Each row has a name. Each question is about the rows just above it. Places in a row count from 0.

[161 158 120  88]  vopa
[172 132 150 172]  lag
[ 92 151  93 153]  tilu
[161 158 138  85]  Nuved
[130 104 142 130]  fanov
[172 132  99 164]  detu
[163  95 115 166]  Gumom
[144  91  83 118]  sepu
[109 166 161  90]  kop
Where does [144  90  83 118] differ from sepu, and what was there?
1, [91]
One entry of sepu was changed: [143  91  83 118]. Where, and from what?
0, [144]
One entry of Nuved was changed: [161 158 139  85]. Where, and from what?
2, [138]
Changed tilu: [ 91 151  93 153]. Place and old value:
0, [92]
Where does [130 104 142 131] differ from fanov, and what was there?
3, [130]
Changed kop: [108 166 161  90]. Place and old value:
0, [109]
One entry of fanov was changed: [129 104 142 130]. Where, and from what?
0, [130]

[151 160  97 155 143 158 128 131 138 146  79  91  87  91 148  81 118 149
 138  93 151 106  84  84 158 144 150  88 104 130 164 145]  bap
[ 97  96 162 105 105  99 117 107 103 112 105 125 111 116 105 158 112 101
 117 151  96 143 163 160 101 105 100 170 108 118  98  99]  tos
[ 99  93 129 100 102  99 117 112 113 108 153 134 154 156 101 147 120 106
 100 124 103 109 130 135 103 101 107 141 134 104  95 114]  fifi
[127 123  76 115 122 110 125 124 121 125 171 187 184 144 124 103 119 113
 110  96 121 142  90  99 111 121 118  83 175 132 124 119]  venar
Where does [127 123  76 115 121 110 125 124 121 125 171 187 184 144 124 103 119 113
 110  96 121 142  90  99 111 121 118  83 175 132 124 119] differ from venar, and what was there?
4, [122]
Changed bap: [151 160  97 155 143 158 128 131 138 146  79  91  87  91 148  81 118 149
 139  93 151 106  84  84 158 144 150  88 104 130 164 145]. Place and old value:
18, [138]

[132 141 125 119] : Zuluk
[149 132 150 153] : tunav
[145  86 145 150] : rones
[123 163 125 123] : bage
[137 136 138 138] : fena
[134 143 125 118] : gubi
[133 140 122 105] : luv
Where does [137 136 138 137] differ from fena, and what was there?
3, [138]
One entry of bage was changed: [123 163 125 124]. Where, and from what?
3, [123]
One entry of luv was changed: [133 140 122 106]. Where, and from what?
3, [105]
Where does [122 163 125 123] differ from bage, and what was there?
0, [123]
Where does [145  86 144 150] differ from rones, and what was there?
2, [145]
Changed Zuluk: [132 141 124 119]. Place and old value:
2, [125]
Where does [137 135 138 138] differ from fena, and what was there?
1, [136]

[127 136 176  96 131 128 134 128 130 131 130] = giriv
[128 127 123 131 127 129 128 130 127 128 129] = Kob
[129 126 131 128 130 129 123 126 129 129 126] = vavov
[159 130 121 131 129 164 135 114  96 159 131] = bifo
[134 142 117 134 125 134  94 134 132 119 176] = vanud
One entry of vanud was changed: [134 142 117 134 125 134  94 133 132 119 176]. Where, and from what?
7, [134]
Where does [134 142 117 134 125 133  94 134 132 119 176] differ from vanud, and what was there?
5, [134]
One entry of vavov was changed: [129 126 131 128 130 129 123 126 129 129 127]. Where, and from what?
10, [126]
One entry of Kob was changed: [129 127 123 131 127 129 128 130 127 128 129]. Where, and from what?
0, [128]
Changed giriv: [127 136 176  96 131 128 134 128 130 131 131]. Place and old value:
10, [130]
Changed Kob: [128 127 123 131 126 129 128 130 127 128 129]. Place and old value:
4, [127]

[135 128 124 112 123 139 144 128 138 138 128 116 123 122 131 120 134 113
 122 125 127 123 108]  mapiz
[120 133 130 127 119  99 102 142 124 122 126 118 140 123 129 128 128 123
 124 127  94 131 164]  lefit
[120 133 130 127 119  99 102 142 124 122 126 118 140 123 129 128 128 123
 124 127  94 131 137]  golu
[137 131 128 101 118 114 135 140 136 127 129 125 126 133 119 139 130 117
 126 127 164 129 148]  tibe
[137 131 128 101 118 114 135 140 136 127 129 125 126 133 119 139 119 117
 138 136  99 137 118]  Mise
[117 124  98 129 124 132 105 127 122 139 127 122 135 130 129 142 122 113
 125 121 113 128  89]  Pef
[131 135 132 164 146 119 124 127 124 120 125 131 126 129 129 115 134 137
 134 127 106 118 147]  Buno
[117 124  98 129 124 132 105 127 122 139 127 122 135 124 134 134 131 117
 118 134 123 124  78]  Fefi
Changed mapiz: [135 128 124 112 123 139 144 128 138 138 128 116 123 122 131 120 134 113
 122 125 128 123 108]. Place and old value:
20, [127]
One entry of mapiz was changed: [135 128 124 112 122 139 144 128 138 138 128 116 123 122 131 120 134 113
 122 125 127 123 108]. Where, and from what?
4, [123]
Where does [137 131 128 101 118 114 135 140 136 127 129 125 127 133 119 139 119 117
 138 136  99 137 118] differ from Mise, and what was there?
12, [126]

[119 101 133 139 158] = sonal
[120  74 141 145 154] = Deze
[108 132 141 131 107] = muneb
Where does [108 132 141 131 108] differ from muneb, and what was there?
4, [107]
Where does [119 101 133 140 158] differ from sonal, and what was there?
3, [139]
One entry of muneb was changed: [108 132 141 131 106]. Where, and from what?
4, [107]
One entry of sonal was changed: [119 101 134 139 158]. Where, and from what?
2, [133]
Where does [108 132 142 131 107] differ from muneb, and what was there?
2, [141]
Changed Deze: [121  74 141 145 154]. Place and old value:
0, [120]

[145  96 128 128 131] -> dag
[134  81 130 110 100] -> meda
[127 104 122 131 128] -> gubog
[132 111 130 129 134] -> mepas
[119 123  92 112 132] -> Makef
[126 113 107 128 156] -> Povi
[112 132  85 108 142] -> tuse
[139  96 119 132 143] -> Darus
[134  82 144 139 124] -> Gipet
[144  96 133 136 120] -> fek
[126 108 119 131 136] -> lerug
Changed Makef: [119 123  91 112 132]. Place and old value:
2, [92]
One entry of Darus was changed: [139  97 119 132 143]. Where, and from what?
1, [96]

[149 123 126 103 131 145  99 104 114 137 147 109 114 135 124 107  95 129
 126 125  94 104 139 121 141 124 119 132 140 113 143 149 152] -> kug
[108 128 123 142 158 110 157 144 143 136 133 130 128 146 106 149 134 153
 114  98 159 148 118 128 102 145 124 108 102 130 138 119 115] -> medop
[154 109 156 103  88 101 106 162  93 123 103  92  88  87 150 115  85 114
 101 160  89 158  80 112 140 146 119 145 132 125 123 163 159] -> sipi
[150 111 156 108  95 100 114 164  97 123 105  95  91  91 148 120  91 119
 100 156  98 161  81 113 137 149 120 143 128 128 123 159 155] -> Fuz
[138 123 120 109 131 140 105 105 118 134 142 114 118 135 119 111 102 127
 127 119 103 104 138 122 132 120 119 126 135 113 138 140 142] -> Budim
[106 123 128 140 107 101 143 149 127 109  97 134 128 104 132 137 146 115
 119 132 145 149 102 125 113 127 129 122 112 136 103 106 103] -> Tuset
[108 128 123 142 158 110 157 144 143 136 133 130 128 146 106 149 134 153
 114  98 159 148 118 128 102 145 124 108 102 114 138 119 115] -> lera
[151 110 153 104  91 104 106 157  95 122 105  95  91  90 147 114  88 114
 103 156  91 153  85 113 138 143 119 143 131 124 122 160 156] -> lovo
[140 134 141 124 101 136 118 128 119 113 119 131 135 106 158 119 139 105
 137 160 115 127 132 127 153 121 137 153 143 135 110 126 136] -> kedug
[112 126 132 134 123 104 145 147 128 114 112 126 125 114 130 137 139 125
 113 125 143 149 106 121 117 136 127 125 109 134 113 112 114] -> mon
[106 122 124 137 110 104 139 141 126 111 101 132 127 108 128 134 143 115
 120 128 141 141 107 124 112 123 127 120 112 132 105 106 103] -> dugo
[148 124 127 105 134 144 103 107 116 137 148 109 115 136 124 110  97 131
 125 124  97 106 138 121 140 126 119 132 138 114 143 148 152] -> sasi
One entry of sasi was changed: [148 124 127 105 134 144 103 107 116 137 148 109 115 136 125 110  97 131
 125 124  97 106 138 121 140 126 119 132 138 114 143 148 152]. Where, and from what?
14, [124]
Changed mon: [112 126 132 134 123 104 145 147 128 114 113 126 125 114 130 137 139 125
 113 125 143 149 106 121 117 136 127 125 109 134 113 112 114]. Place and old value:
10, [112]
Changed kedug: [140 134 141 124 101 136 118 128 119 113 119 131 135 106 158 119 139 105
 138 160 115 127 132 127 153 121 137 153 143 135 110 126 136]. Place and old value:
18, [137]
One entry of lera was changed: [108 128 123 142 158 110 157 144 143 136 133 130 128 146 106 149 134 153
 114  98 159 148 118 128 102 145 124 107 102 114 138 119 115]. Where, and from what?
27, [108]

